(in the rows, 128 means zero)
The rows of D fall into 4 groups, and each row is roughly a mix of its group's hidden directions.
D:
[[117 108 151 150 135 144 144  87 169  83 168]
 [142  92 100 116 113 137 129  71 165 141  90]
 [164 107  91 151 119 139  77 114  89 112 104]
 [ 98 129  80 158 119 106 126 102 185 114 141]
 [124 128 163 121 117 164 143 187 145 105 170]
 [177  96 104 116 122 147  86 164 124 136 162]
 [ 98 101 182 113 153  88 134 126 144 116 167]
 [ 95 138  92 119 146 122 178  94 148 172 128]
 [ 99 112  90 110 115 149 143 175 126 184 120]
 [121 161 107  67 162 101 141 145 163 129 119]
 [176 111 110 168 111 118 118 163  87 115 158]
 [133 124 113  70  95 154 105 127 179 147 134]
 [131 141 137  62 140 173  84 119 141 121 125]
 [159 141 103 161 171 141  92  91 101 103 139]
 [163 152  83 101 155 109 159 127 130  80 138]
 [152  98 164 148 150 130 157 100 187 116 124]
 [163 126 130 147 126 173 172  97 117  82 112]
 [108 122 123 129 138 142 135 152  54 162 160]
 [131 149  69 110  97 156 115 149 116 119  81]
 [144 137 136 164 150 147 120 139  91 189  95]
 [109 108 140 150  96 122 138 159 124 189  86]
 [ 90 120 138 135 150 133  88 140 188 111  94]
 [ 56 141 128 112  92 140 116 149 118 100 106]
 [155 145 122 101 124  90 146 166  99 125 183]
 [193 109 158 162 149 130 128 120 112 102 158]
 [102 131 131 166 160 158  83 123  82 111 106]
 [120  93 122 157 131 196 147 102 116 151 107]
 [161 119 158 129 125  58 109 126 106 115 160]
 [145 121 144  74 129 113 127  79 180 135 123]
 [ 96  84 118 117 154 132 128 144 146  61 136]
 [137 104 121 142 148 200 160 157 104 129 129]
 [146 157  81  78 129 120 102 130 167 124 158]
 [157 157  89 162 171 131 160 104 155 110 118]
 [147 185 107  77 127 107 133 144 103 149 105]
 [115 128  88 171 112  96 164 126 101 163 157]
 [154 127 165 118 102 138 142 178 140 133 184]
 [115 112 110 114  83 110 131  97  98 188 142]
 [124 130 140 149  85 152 139 127  88 153 188]
 [147 100 122 176 134 130 158  87 175 131 101]
 [133 172 101 106 171 112 161 120 175 124 146]
 [103 122 177 117 139 159 109  80 161 157 137]
 [ 93 132 162 135  94  94 135 108  97 156  84]
 [127 141 128  87 196 118 150 161 144 111 146]
 [142 158 130  94 101 102 186 148 143 163 115]
 [ 84 158 111 164  89 129 156 123 117  82 133]
 [130  98 147 125 113  81  94 123 110 116  68]
 [165 157 136  99 132 171 133 108 148 174  95]
 [106 123  78 139 164 135 138  90 180 116 135]
 [ 92  88 128 120  99 153 113 174  89 142 106]
 [ 83 123 104 156 135 124 127 100 140  71  91]
 [103 140 160 136  99 140 170 101 173 154  97]
 [ 73 116 134 155 122 136  87 157 146 162 159]
 [185 106 156 153 113 110 122 109 155  84 113]
 [ 95 114  85 132 126 107  98  81 154 142  92]
 [117 155 105 137 168  87 113 169  96  92 127]
 [112 150 137 118 105  64 133 102 128  82 103]
 [ 82 144 113 116 109  83 100 138  98  82 126]
 [120 128 210 125 133 128  99 122 134 109 158]
 [142 182 162  93 122  99 138 162 129 102 154]
 [135 191 159 103 146 141 173 104 133 132 142]
 [100 143  72  94 137 143 152 153 149 107  93]
 [140 133 115 118 193 154  99 103 120  82 132]
 [ 90 141 153 106 102 104 154 126 184 130  93]
 [ 91 135 135 133  86  82 107 124  77 115 110]
 [129 123 100 107  89 102 103 151 135 126 193]
 [119 118 127 178 119 114 104  71 123 119  83]
 [ 93 126 142 124 116 113 112 161 100 171 184]
 [167 111 181 158 100 106 119 126  90 147 112]
 [117 133 103 111 112  94  86 124  63 145 137]
 [137 137 110  98 130 126 128 114  43 131 118]
 [129 168 114 139 147 105 154 112 141  81  75]
 [152  80 100 145  85 134  73 123 129 134 123]
 [100 142 104  91 147 150 110 113 190 128 101]
 [104 166 123 120 175 142 148 115 111  79  94]
 [165 128 155 147 161 132 113 112  79  93  92]
 [135 108 152 170 151 101 129 101 122  74  93]
 [153 109 179 103 102 110 106  86 126 151 159]
 [100 156 138 162 103  94 102  96 136  83 151]
 [133  93 183  98 105 109  99 101 122 155 152]
 [129 167 146 127 119 123 124 112 104 110 205]
 [158 100 114 196 113 128 130  99 122 164 123]
 [129 135 107 121 174 169 167 116 110 103  82]
 [155 125  75 135 126 185 158 130  94 119 130]
 [160 117 190 112 138 165 112 161 113 103 137]
 [183 125 110 179 135 125 129 110 177 138 121]
 [162  95 173 125 112 134  87 152 108 104 162]
 [144 183  87 136  91 120 147 122 111 146  90]
 [124 102 154 102 119 108 149 140  77  93  84]
 [ 82 137 149 138 126 137 140 150  91 106 188]
 [ 72 145  82 126 109 130 164 164 134 131 150]
 [ 97 162 113 131 143 158 129 165  64 129 129]
 [128 151 152 106 111  99  76 117  99 141 178]
 [122 104  91 154  83 178 132 129 155 104 109]
 [131 143 182 135 112 150 105 103 117  76 162]
 [ 95 133 173 167 170 162 131  94 127 127 118]
 [128 124 186 159 165 132 139 161 128 120 172]
 [ 89 113 179 170 134 162 160 120 145 144 120]
 [135 139 137 163 141 101 149  84  91 140  76]
 [168 141 166 126 102 105  90 149  84  99 125]
 [115 152 155 150 124 195 132 109 130 163  98]
 [101 146  65 118 148 132  82 152 155 132 133]
 [152 138  79 165  95 155 136 155  96 108 150]
 [174 149  98 166 104  96 135 137 104 157  98]
 [188 135 107 124 101 120  84 159 154 127 151]
 [125  96 155 147  70 122 127 125 126 183 109]
 [ 83 110 148 112 121  71  97 104 149 129 102]
 [ 99 108 124 198 115 124 136 135  90 159 140]
 [127 148  71 129 161 139 166 109 168 155 119]
 [122 135 151 152 121 133 169 187 133 141 176]
 [133 113 100 116 135  89 189 124 176 143 127]
 [158 154 102 125 107 169 108 139 107 175  90]
 [152 127 148 163 118 137 140 137 118 205 110]
 [175  89 126 139 114 119 140 181 120 121 169]
 [158 100 160 131 175 168 149 106 129 159 106]
 [163 149 189 141 118 139 154 158  99 140 102]
 [178 119 151  89 134 114 150 161 158 108 163]
 [108 145 111 146 179 139 176  87 140 124 100]
 [113 159 109 102 139  49 128 119 143 124 124]
 [130  94 155 197 124 131 120 106  97 100 124]
 [120 175 112  83 122 113 143 174  86 121 133]
 [ 93 148 156 181 128 129 164 128 177 134 125]
 [200 142 127  98 131 170 140 107 122 140 140]
 [190 125 129 123 134 119  68 123 120  93 132]
 [ 92 127  92 124 109  99  82 123  88 100 103]
 [ 72 110 186 103 134 148 112 143 135 148 120]
 [106 139 113  95 129 163 113 160  82  85 152]
 [149 131 170 119  91  80 157 101 146 147 155]
 [173 168  82 116 157 140 152 102 146 111 144]
 [166 120 126 190 112 163 122  83 129 118 135]
 [119 110 146 115  56 129 121 125 135 155  82]
 [161 123  85 136 138 172 126 180 159 127 145]
 [150 145 137 107 173 140 195 128 154 140 143]
 [143 151 151 169 138 141 149 147  80 149 175]
 [168  91 116 150 137 155  88  90 151 111 156]
 [113 161 159 163 146 154 127 179  96 103 144]
 [128 151 124  95 141 197  96 145 124 102 108]
 [114  92  83 150 145  94 128  96  87 149 109]
 [ 75  81 147 130 140 164 109 150 134  93 133]
 [136  98 138 141 191 135  96 154  88 124 148]
 [161 121 144 113 104 143 127  69 164 111  89]
 [ 80 135 117 113 116  75 166 155  96 135 140]
 [156 161  81  93 128  97 104 134  98  98 146]
 [128 100 165 111 190 128 108  95 102 138 147]
 [113 138 137 151 156 129 147 106  78 118  67]
 [102 118 148 138  48 119 143 124 109 153 123]
 [119  81 129 145 159 171 138 171  93 150 131]
 [135 103 180 115 122 140 161 143 120 151 186]
 [154 121 192 121 159 125 155  89 104 126 146]
 [152 111 100  96 120 172 160 181 138 113 137]
 [188 103 129 122 150 132 144 109 164 118 175]
 [124 185 110 167 120 140 125  92 102 139  88]
 [ 69 134 135 108 102  93 162 113 103 153 148]
 [119  97 110 128  90 165 159 154  76 139 109]
 [113 111 154 101 118 167  78 147 124  90  95]
 [120 132 148  83 156  91 124 162  89 147 163]
 [126 132 107 157 132 179 142 192 144 110 113]
 [ 80 141 122 144 165  89 139 149 153 150 168]
 [105  80  80 134 132 171 101 163 131 133 128]
 [ 84 164 175 101 119 148 157 159 131 121 106]
 [100 137 133 108  80 102 167 174 121 119 159]
 [ 68 141  66 130 109  99 126 120 134 120 124]
 [122 116 166 146 190 148 135 152  98 161 115]
 [ 90 129 111 122 151 133  97  89 152 109  71]
 [139 120  97  68  97 131  93  91 136 143 110]]
Each list below has one row that fits no group; the rest each fit one group, if only roughly. Name that row.
- j_725: [ 93 156 163 134 150 126 126 125 175 145 180]
- j_777: [177 143 143 169 133 157 127 101 132  77 114]
- j_436: [135 153 144  91 144  95 136 101  85  97 169]
- j_864: [ 76 173 137 120  96 146 146 129 143 175 138]
- j_984: [172 102 111 108 110 108 105 121 106 151  70]
- j_397: [134 126  94 103 186 181 146 139 138 148 125]
- j_395: [131 117 139 134 171  81 143 171 130 113 176]
- j_947: [100 140 158  60 123 106 163 143 148 117 131]
- j_928: [179 147 125 180 131 120 114 149 102 103  92]
- j_693: [115 100 205 123 101 113 152 128 111 138 114]
- j_516: [110 149 131 108  81 176  93 123 169 109 123]
- j_457: [100 122  82 126  84 138 118 140 181 159 120]
	j_777
- j_210: [ 97 132 162 149  92 161  81 122 142 125 167]
- j_923: [ 74 110  95 141 162 117 150 168  96 122 125]
- j_904: [121 179 138 141 170 104 145 102  95 107 164]
- j_623: [ 87 171 158 110 113 109 111 122 131  85  91]
- j_281: [112 153 111 174 126  99 128 167  71 117 132]
- j_342: [133 160 119 136 167  93 176 161 109  93 122]
- j_62: [150 105  82 153  73 122 117 155 108 107 149]
- j_761: [135 125 125  99 117 119 113  81 185  92 155]
- j_282: [136  98 175 118 142  72 142 154 100 113 150]
- j_246: [104 134  88 174 152 109 151 116 177 120 103]
- j_101: [104 121  91  78 147 155 139 115 162 161 155]
	j_282
- j_746: [207 140 153 151 125 126 119 136 156 118 146]
- j_111: [157 146 133  76 159 182 110 149 109 136 120]
- j_399: [ 86 115 140  96 108  68 146 126 164 114 135]
- j_340: [ 97 135 152 147 172  96 162 120 178 112 135]
- j_81: [ 74 135 137  79 121 124 114 149 134  87  94]
- j_807: [176 132 150 139 152 188 123 101 128 115 158]
- j_307: [101  84 165 118 156 114  99 168 111 160 117]
- j_965: [142  99 121 161 138 144 107 143 102  94 191]
- j_557: [ 57 125 139 152 135 119 132 165 140 132 167]
- j_711: [155 104  73 125 117 131 130  91 147  98 171]
	j_711
- j_247: [ 96 150 166 179 142  92 126 135  97 125 158]
- j_546: [151  96 139 130 153 121 156 173  90 132 176]
- j_875: [146  92 120 120 147 125 163  73 170 140 102]
- j_871: [ 79 125 159 135  76 119  79 129 143 131 139]
- j_430: [110 173 114  89 147 103  78 147 104 107 138]
- j_618: [142 163 158 137 146 145 145 183  86 152 112]
- j_942: [ 65 131  99 158  98  85 147 130 135 126 122]
- j_140: [170 134 151 150 123 147 110  94 183 162 136]
- j_578: [135  99 155 115 175 167 119 116 151  95 167]
- j_802: [102 192 146 125 123 148 171 133 105 152 107]
- j_248: [123  64 147 154 127 113 139 162 144 132 173]
	j_618
- j_262: [117 163 167 133 158 127 103 111 157  85 167]
- j_844: [106  94 114 172  83  90  94 128 114 145 130]
- j_68: [ 92 123 154 144 152 138 137 127 141 168  64]
- j_98: [122 128 155  79 133 101  78 138 155 120  88]
- j_893: [123 130  95 120 121 167 155 157 130  60 135]
- j_630: [147 132 168 155  77  92  85 133 137 114 112]
- j_749: [160  95  80 112  97  94 110 156 103 136 148]
- j_396: [104  84 126 167  84 173 101 136 130 120 137]
- j_619: [ 93 147 137 169 142 132 172 110 142  88 165]
- j_500: [124 176 101 146 100 180 107 130  89 115 133]
- j_503: [ 55  97 129 145 116 121  96 133 142 160 128]
	j_503
- j_390: [121 116 120 159 156  95 186  90 112 150 110]
- j_34: [164 124 166 126 140 195 133 119 136 146  96]
- j_102: [158  97 113 120 137 118 156  63 129 128  88]
- j_53: [162 124 158  88 126 148 173 146 174 119 146]
- j_846: [149 170 112 107  95  76 111 104 132 158 106]
- j_823: [152 122 102 172 131  88 160  85 151 128 101]
- j_173: [133 128 100 111  88  74  91 118 141 152 162]
- j_45: [104 167  81  96 137 150 106 146  93 125  95]
- j_465: [103 100 185 120 105 109 105 133 123 107  81]
- j_852: [176 107 108 137 118 171 155 127  84 160 136]
- j_337: [152  86  90  85 141 122 159 151  99 145 151]
- j_919: [103 104  88 133  95 139 144 169 154 168 154]
	j_34
